(in the rows, 128 means zero)
which system made each run
trace 1, X (11 x 20)
[[ 96  84 113 119  92 135 165 103 149 131 180 183 111 148 108 113 108 159
  167 173]
 [150  96 180  86 127 167 108 180 203 155 121 122 123 143 113 146 120 154
  128 128]
 [188 145 115 137 149  86 134 154 142 114 105  72 134 130 139  98 150 190
  167 138]
 [ 99 139  96 103 160 142  99  96  99 133 126 111  62  90 105  90  98 154
  154 142]
 [124 107 155  37 105 116 141 110 108 143  99 124 148 136 125  80 110 110
   81 133]
 [166 139 135 130 122 199 160 114  94 126 136  96 198 133 111 112 157 141
  140  93]
 [106 169 145 175 190 141 112 171  92 141 121  93 109 112 144 107 148 113
   82  97]
 [140 153 110 121 107  78 141 113  65  99 110 137 107  86 161 142 130  54
  127 124]
 [ 85 120  97 147 104 158 116  52 124 123 133 162 178 141 120 166 109  95
   93 112]
 [105 115 169 172 119 134 176 181 144 133 175 175 147 163 140 136 153 109
   96 134]
 [173 140 136 165 126 128 106 171 161 112 124 126 102 102 144 208 142 101
  169 120]]
trace 2, J (11 x 20)
[[192 132 125 172 134 122 120  99 110 161  88  99 106 101 184 167 124  96
  155 105]
 [ 67 168  54 139 125  98 130 112 147 109 134 171 134 135 134 115  96 135
  100 102]
 [136  84 179 103  89 152 138 101 128 105 193 158  93 150 133 153 130  85
  128 139]
 [163 159 155 139 134 130 127 161 204 124  74 141 155 127 110 167 126 161
  124 105]
 [112 141 107 149 151  79 102 143 115 100 181  96 110 165 128 108 172 149
  157 166]
 [103  91 154 129 132 111 122 105 125 178  87 158  77  76 110 137  99 106
  157 153]
 [116 103  80  59  93 112 128 149 161 132 124 119 200 155 123 101 120 147
  120 124]
 [157  89 156 173 145 191 150 115 117 151 174  98 111 141 142 101 135 164
  150 119]
 [128 169 126 112 156 116 133 201 134 109  86 122  88  68 131 106 104 133
  101  96]
 [159 123 103 100 109 102 115  50  73  70 130  90 141 126 132 121 136 112
  132 146]
 [ 79 140 154 161 140 185 154  93 119 150 100 179 152 111  79 136 110 136
   97 133]]
trace 3, N (11 x 20)
[[137 135 151  77 160 141  62 166 154 117 103  73  93 100 110 124 122 132
  116  97]
 [147 133 126 135 129  70 167  76  79 103  89 108 157 117 123  72 139 154
  135 151]
 [ 71 131 123 109 139 212 121 123  88 153 151 141 120  97  80 118 119 111
  137 119]
 [151 110 165 112 131 105 142 164 106 157  81  96 165 131 170 113 133  92
   54 125]
 [158 172  74 177 122 165 166 118  81 115 140 125 153 101 143 147 143 120
  172  94]
 [ 66 128 118 151 152 112  82 128 125 130 138 136  91 126 155 139 103  84
   55 113]
 [168 121 136 108  68 104 190 117 122  96 128 182 135 123 148 160 120  89
  134 145]
 [115 143 116 155 137 187  76 114 177 116 149 129 158 160 105 192 135 136
  118 113]
 [123 128 162 164 143  59 153 173 145 137 138 154  96 157 152 120 150 137
  120 184]
 [151 136  96  83 103 134  91 125 151 128 125 129 100 107 111 174 125 120
  213 138]
 [ 96  87 117 128 137  89 101  85 171 154 117 115 157 175 131  90 112 174
   95 143]]
trace 4, B (11 x 20)
[[132  97 141 143 123 126  95 109 197 156 126 144  75 109 128 152  98 131
  181  81]
 [114  94 117 108 110  60 131 151 186  82 149 126 145 144 135  78 118 158
  117  96]
 [141  70 152 137 120 170 125 106 143  84 167 114 117 105  79 123 129 166
  177 133]
 [107 125 154 114 162 111 121 191 153 112  79 110 140  90  82  95 124 168
   96 141]
 [155  99 104 114 126 129 140 142  58 109 135  69 152 101 121 106 158 134
  161 186]
 [106 128 104 133 161 173 123 113  93 183  62 117 131  80 117 119  90 138
  103 144]
 [142 134  97  98 118 139 171 166  68 135 140 108 149 137 184  91 128 103
   75 133]
 [178 165 123 153 137 202 129  76  97 131 114 120 106 117 158 169 107 112
  115 103]
 [100 208 122 143 144 101 145 135 121 104 126 167 114 152 153 122 123 112
   57 112]
 [144 152 155 117  99 133 125  82 104  98 167 160 104 151 126 183 154  71
  150 152]
 [ 95 168 148 140 130 101 106 113 184 163  85 179 155 158 105 169 134 116
  116 120]]
trace 5, J (11 x 20)
[[ 72  94  86 102 116 126 132  99 119 182 125 153 138 149 150 100  83 121
   78 152]
 [176 119 132  89  91 192 178 145 135 148 166 143 133 156 161 126 120 127
  137 109]
 [174 182 141 147 165 149 103 136 164 111 119  92 100 142 156 127 123 159
  101  67]
 [122 186 137 138 138  65 144  98  93  69 132 148  74 115 123 103 137 120
  135 137]
 [ 93 131 161  87 110 130  93  69 125 129 103 160 139 111  66 161 132  80
  142 134]
 [106 107 161 136 118 114 145 149 151 166 124 134 217 181 112 120 166 132
  108 136]
 [136 119 126 180 149 145 132 197 120 180 164 101 119 120 152 130 167 118
  188 108]
 [119 100  86 144 137  71  99 141 141 133 103 104  94  84 176 114  89 108
  113  87]
 [126  90  82 119  78 128 165  72 125  69 161 161 134 109 127 115  90 133
  144 119]
 [123 104 173 120 129 204 120 139 169  87 149 141 128 126  88 151 111 148
   86 122]
 [181 156 160 138 149 103 144 189 123  83 106  97 136 129 127 137 164 154
  111 179]]
trace 6, N (11 x 20)
[[198 135 102 166 125 184 146  94 138 140 145 112 122 145 163 154 119 163
  168 113]
 [ 86 182 119 129 162  97 107 157 170 117 139 146  74 146 143 100 109 150
   88  99]
 [176 121 165  72  90  96 139  82 111  84 147 133  88 134 131 128 135 105
  159 149]
 [103 154 153 127 137 166 106  74 167 146  92 149 168 142  68 141 125 153
  127 103]
 [105 119 175 132 142 101 151 189 105 157 167 117 142 163 126  81 186 118
  133 147]
 [165 124 129 137 132 136 106 130 118 168  85 101 107  66 133 155 127  97
  196  94]
 [ 73 110  67 136 124  73 121 113 131 125 120 119 181 131 137  82 116 130
  100  96]
 [128  59 147 146 103 176 172 131 104 113 185 144  97  93 137 118 106 111
  138 125]
 [147 143 137 120 134 141 112 177 174  87  78 118 156  96 119 161 108 132
   69  91]
 [142 143 109 172 137 101 148 120  77  61 157 105 140 135 129 130 164 140
  131 183]
 [ 89 143 124 124 145 160 104 120 118 157 100 169  73  88 101 173  99 109
  124 178]]
trace 7, E (11 x 20)
[[157 194 104 117 149 108  88 187 140 135 102 104 119 141 151 176 155 115
  126 150]
 [119 122  81 149 120  73 116  56 111 154 137 138 100 155 170 131 115 119
  155 163]
 [ 93 121 122  85  97 162 144 113 173 172 133 201 111 136 117 130  81 124
  134 109]
 [177 106 175 101 111 128 135 153 184 122 153 102 158 185 148 110 148 149
  125  89]
 [152 168 145 181 164 114 138 129 139 105 126 118  88 104 107 108 149 179
  192 108]
 [ 76 127 139  76 137  69  81 127 122  95 120 125  80  97  95 103 120 104
  121 135]
 [128  69 146 107  94 122 149  71  99 141  94 131 189 109  94 121 130 109
  142 149]
 [ 90 127 120 149 156 191 132 184 129 174 131 109 185 128 102 107 147 151
  119 104]
 [156 107 130 158 148 107 140 196  86 131 146  77  98  99 187 109 144 100
  119 124]
 [146 151  57 142 121 123 127  93 106  92  88 131 114  64 150 153  84 113
  126 103]
 [ 81 105 111 118 113 151 128  84 127  88 168 153 148 161 128 122 100 125
   48 137]]
trace 8, B (11 x 20)
[[118 126  65 176 129 140 112 108 152  94 169 149  81 130 154 170  93 146
  129 148]
 [118 120 143  86 109 106 126 137 178  93 135 178  77 145 127 148  88 139
   86 177]
 [173 141 126  79 102 136 129 124 172 102 134 132 153 180 109 155 144 174
  152 183]
 [116 151 143 137 168 134 115 140 156 179 127 121 107 168 106 107 145 194
  160 174]
 [141 135 139  68 130  83 139 152 116 171 122 115  80 126 136  71 138 135
  181 147]
 [146 118 115  80 122 132 110  60 122 163 101  88 149 132 123  80 118 143
  157  83]
 [102 123 154 142 142 155 170 119 109 145 148 126 149 130 121  47 128 145
  110  63]
 [155 142 181 127 138 155 133 154  93  90 137  99 112  79 118 117 152  86
  130  63]
 [119 154 131 175 147  89 114  99  91  79  81 107 165  86 112 137 141 101
  100 100]
 [ 60 112 110 163 117 132 143 129  70 115 151 161 155  97 102 146 141  70
  115 150]
 [124  94 139 129 113 148 114 165 133 156 101 142 153 104 142 200 121  64
   90 142]]
trace 9, E (11 x 20)
[[109  37 133  95 101 102 104 146 142 127 161 107 111  98 112 114 127 110
  179 127]
 [131  68 115 141 129 134 137 141 162 132  80 107 166  76 101 107  97 173
  136 111]
 [114  90  96 121 142 155 137 183 106  85 174  82 135 106 116  76 130 168
  119 139]
 [166 102 139 135 152 158 132 132  80 104  90  86  91  60 135 129  99 135
   98 161]
 [125 166  69  96 134 143 140 122  77  93  94 111 166 117 127 116 111 141
   71 164]
 [136 132 133 131 138 195 139  87  61 150 151 120 120 153 151 136 130 110
   85 171]
 [153 205 132 124 139 149 160 153 111 165  83 155 127 140 167 153 124 105
   80 130]
 [154 186 101 125 117 117 117  92 111 129 161 123 126 189 182 149 155  94
  130 109]
 [110 167 155 167 127 115 137  73 156 157 124 198  84 148 143 151 112 105
  131  98]
 [115 149 155  84  87  92 127 144 186 113 155 175 141 169 118 141 149  97
  143  91]
 [142 103 178 174 126 102 106 102 178 134 141 126 136 148 106 147 162 137
  190 105]]
trace 10, X (11 x 20)
[[ 69 146  95 148 128 117 118  89 169 136 114 171 135 116 118 116  89 129
  118  55]
 [108  72 174 118  96  97 147 150 144  82 197 143 126 144 121 100 149 103
  127 111]
 [148 111 168 167 132 145 123 136 163 107  82 131 147  70  79 172 127 132
  154 106]
 [ 79 121  85 139 151  64 101 183 128 105 132 103 156 128 109 111 151 146
  123 169]
 [127  60 123 127 116 145 140 112  86 156 127 130  92  81 124 138 105 114
  163 193]
 [128 116  81  81 115 157 129 168 163 158  90 125 186 135 141 133  94 149
   81 135]
 [181 107 113 153 134 160 162 145 101 106 181  81 120 151 174 103 138 167
  129 149]
 [147 186 129 120 160 164 123 131 132 116  84 138  60  88 135 143  82 141
   95 120]
 [146 168 117  65 108  83 119  89 107  75 133 118 140 174 140 117 142 117
   94 157]
 [125 157 171 149 136 192 148  54 101 155 130 161 126 144  92 140 139 131
  144 141]
 [105 182 159 105 143 109 112 192 143 176 122 135 143 168 137 129 169  93
  108 105]]
trace 11, F (11 x 20)
[[143 163 204 109 151 132 148 108 106 136  60 124 141 116  96  97 137 137
   95 125]
 [117 176 122 109 140 132 121 137  58 129 135  86 172 133 113 102 188  91
  138 109]
 [100 116 152 176 155 127 119  90  72 181  99 116 122 101 146 121 129  73
  104 107]
 [ 98 144 100 140  97 115 161 144 112 133 125 167 178 113 151 137 129  61
  110  67]
 [130  91 127 192 121 162 111 105 136 103 181 124 128 135 162 169 124  90
  108  83]
 [110 150 136 193 134  98 151 168 177  89 126 187 105 109 133 163 117 130
  114 108]
 [130 112 103 122 104 104  88 145 152  63 179 130 101 133 125 187 139 109
  156 166]
 [122  95 135 154 128 110 124 105 170 138  98 162 121 132 103 167 109 168
  138 208]
 [123 113  98  75 108 135 137 200 158 156 151 134 145 154 116 128 139 161
  168 184]
 [187  86 126 109 140 142 113 124 145 176 109  75  99 136 159 116 109 174
  148 157]
 [137 168  82  81 131 117 158 132 140 143  96 129 129 127 132  62  99 188
  139 112]]
trace 12, F (11 x 20)
[[122 154 103 153 164 126  94 163 109 166  61  91 167 103 135 156 138 111
   98 138]
 [110 110  55 152 118 112 160 126  61 148 153 127 131 123 184 108 117 100
  120 151]
 [130 122 114 117 106 189 137 109 147 150 120 171 103 111 155 167  69 100
   92  97]
 [161 161 130 131 111 121 149 142 167  75 158 140 148 186 165 139 132 143
   76 109]
 [145 177 149 164 152 145 121 114 132  95 162 142  48 129 116 156 141 146
  170 143]
 [ 99 155 147  86 129  50  84 124 158 128  90 153 106 143 107 149 134 110
  124 170]
 [137  92 126 111  91 121 144  81 110 158 145 137 168 158 109 133 158 123
  193 177]
 [102 105 143 134 147 165 116 155 176 223 116 127 149 142 116 114 126 153
  146 102]
 [164 103 112 118 119  82 146 179 139 135 140  85 128 123 180  73 134 135
  150  78]
 [138 122  97 135 136 148 114  69 131  93 113 110  99  73 117 108  82 152
  150  71]
 [ 77 118 150  96 124 108 140 130 136  65 136 146 143 123  90  82 112 139
   61 121]]
trace 13, A (11 x 20)
[[121 125 128 136 128 139 133 192 165 116 123 115 205 128  80 129 162 165
  150 123]
 [128  89 122 168 163 110  98 172  90 135 140  64 108  99 135 125 160 125
  157 171]
 [120 105  76 106 123  99 136 139 107 153  65 125 121  63 147 117  81 114
  118 135]
 [125  82  77  82  99 167 132  95 110 120 159 104 167 155 148 103 102 135
   87 135]
 [157 139 155 165 153 204 170 146 119 116 132 129 110 123 143 127 108 162
   75 133]
 [172 213 121  86 140 119 118 164 122  72 113 111 100 128 138 146 143 128
  113 133]
 [133 168 127 135 134  97 110  29  88 123  99 138 109 141 122 148 131 117
  133 178]
 [ 66 163 141 106 119 137 153 125 126 190 119 201 144 156 106 124 128 105
  116 143]
 [164 115 172 119 112 140 123 151 151 179 159 112 149 186 163 147 170  94
  147 104]
 [146 157 107 204 152 105 134 134 155 154 118 124 110 115 162 123 126 147
  172  65]
 [ 79 110 110 111 113  75 101 126 147  91 175 145  74 113 134 105 111  99
  142  89]]
trace 14, A (11 x 20)
[[ 79 142 146 109 119 104 100 118  81 107 129 148 137 118 102 161 154  46
  103 153]
 [129 112 135 163 103 128 152 117 122 168  92 157 203 135 136 182 141  85
  113 143]
 [108 133  70 172 129 148 122 192 142 163 170 129 154 157 165 162 146 113
  137 120]
 [152  96 112 163 126  97 117 149 156 129 143 129  61 118 197 163  99 108
  125 132]
 [135 124  72 104  92 110 134  99 189  90 126 171 108 121 135 142  70 157
  139 120]
 [108  92 148 110 122 151 113 105 174  91 180 143 107 168  92 123 116 179
  120 172]
 [156 139 188 113 145 135 151 175 160 127  98 136 106 116  87 123 139 179
  155 174]
 [147 147 117  77 147 100  86 134 122 151 102  72 133 135 107 103 158 155
  180 156]
 [100 103 127 132 149 113 139  87  76 199 104 110 117 113 134  62 118 134
  139 143]
 [120 118 133  73 115 168 153 149 108 168 131 120 146 118 140  75 115 102
  106  64]
 [175 128 150 156 136 156 133 104 106  96 143  77 152 137 161 106 140 125
   95  57]]

runs to name
trace 15 (2 x 20)
[[ 88 113 142 153 112 169 158 125  89 139 205 168  98 130 133 126 136  80
  140 115]
 [151 127 168 120 116 116 107 159 175 134  79 137 142 114 146 182 118  77
   85  85]]

N
trace 16 (2 x 20)
[[129 111 135 111 105 176 143  96 168 146 127 170  96 105 131 128  72 126
  136  62]
 [151 132 165 108 118 113 145 152 173  68 147 116 162 161 127  94 139 156
   91  80]]

E
trace 17 (2 x 20)
[[161 130 126  94 110 133 204 176 136 122 124 148 113 106 138  75 104 169
  139 119]
 [168 145 121  74 144 173  77 110 129  90 125  62 112 126 122 122 118 150
  111 106]]

F
trace 18 (2 x 20)
[[160 169 153  89 135  85 141 129 123  96  64 105 166 136 128  97 133 143
   73 128]
 [119 172 124 151 143 167 135  81  60 137 147 119 139 131  96 124 171 119
  178 137]]

J
trace 19 (2 x 20)
[[136  78 130 166 101  63 148 121 129 123 169 117 151 149 170 105 153 101
  152  93]
 [101 101 119 176 124 151 125 143 171 116 142 157 111  72 103 148 104 124
  170  65]]

J
trace 20 (2 x 20)
[[150 173 137 186 159 144  87 102 137 127 131 124  71 130 147 191 137 112
  145 120]
 [ 86 161 117 104 109  37 125 117 155 126 117 185 113 153 130 130 125 107
  125 146]]

N
trace 21 (2 x 20)
[[138 123  84 163 130 163 195 129  79 100 157 132 118 106 132  97 113 173
  136 168]
 [127 157 138  72 156 178  89 145 112 124 101 112  79 104 118 144 100 120
   79 149]]

B
trace 22 (2 x 20)
[[147 167 163 170 138  69 141  98 130  89  92 142 143 146 115 153 157 141
  114 174]
 [ 81 163 103 114 122 130 118 141 112 164 132 169 128 123  88 162 153 100
  186 168]]

A
trace 23 (2 x 20)
[[101 183 109  86 119 117 104 166 174 100 177 147 132 179 116 126 154 132
  140  99]
 [160  89 198 147 133  93 107  70 139 138 131 115  81 147 138 133 140 123
  153 148]]

N
trace 24 (2 x 20)
[[165 165 121 133 140 156 160 160 169 131  73 143 128  93 104 137 107 190
  154 128]
 [122 125 112  83 146 103  81 135 119  94 174  69 104 168 135  86 147 150
  117 153]]

E
trace 25 (2 x 20)
[[172 134 118 139 157 108 119 165 121 132 135  73  93 127 136 111 158 176
  187 173]
 [109 129  95  94 148  99 115  92 106 159  83 117  83  94 118  80  92 157
  151 153]]

B
trace 26 (2 x 20)
[[131  56 139 187 137  69 118 119 165 140 119 117  99 113 157 118 106 148
  137 129]
 [111  94  74  92  94 128 141 156 162  80 153 147 119  87 109 110  88 151
  158 109]]

B
trace 27 (2 x 20)
[[115 199 114 144 155 169 140 133 110 162  93 134 150  99  87 118 144 145
  171  92]
 [ 92 106 133 116 147  86  99 143  76 159 147  86 123 140 164  85 151  76
   95 124]]

N
trace 28 (2 x 20)
[[ 94 120 118 119 109 124 116  53 148  98 112 183  93  95  87 153  81 127
  141 141]
 [ 94 102 167  88 108 126 138 150 172 120 142 157 177 173  82 120 141 150
   99 163]]

A
trace 29 (2 x 20)
[[111 157 130 152 121 161 105  80 138 152 109 173 118 118 135 198 109  71
  112  96]
 [109 136 130 141  99  85 150 154 169 124 156 173 177 190 154 142 149 105
   93 117]]

E
trace 30 (2 x 20)
[[128 181 156 133 118  54 152 138 141  84 146 158 120 145 128 111 163 110
  146  91]
 [103 123 166 140 123 112  78  76 144 111 135 145 113 111  80 165 147  88
  178 105]]

E
trace 31 (2 x 20)
[[120  90 118 105  79 160 175 128 145 174 150 192 128 134 131 148 102 116
  159 156]
 [164 106 129 126 128 156 107 172 207 144 141 101 155 172 158 147 125 159
  116  97]]

X
trace 32 (2 x 20)
[[151 172 145 182 148 107 188 126 146 108 110 166 108 143 149 112 116 180
  101 142]
 [127 174 125  76 123 141  84 138 141  84 168 138  70 135 103 166 142 111
  162 143]]

X
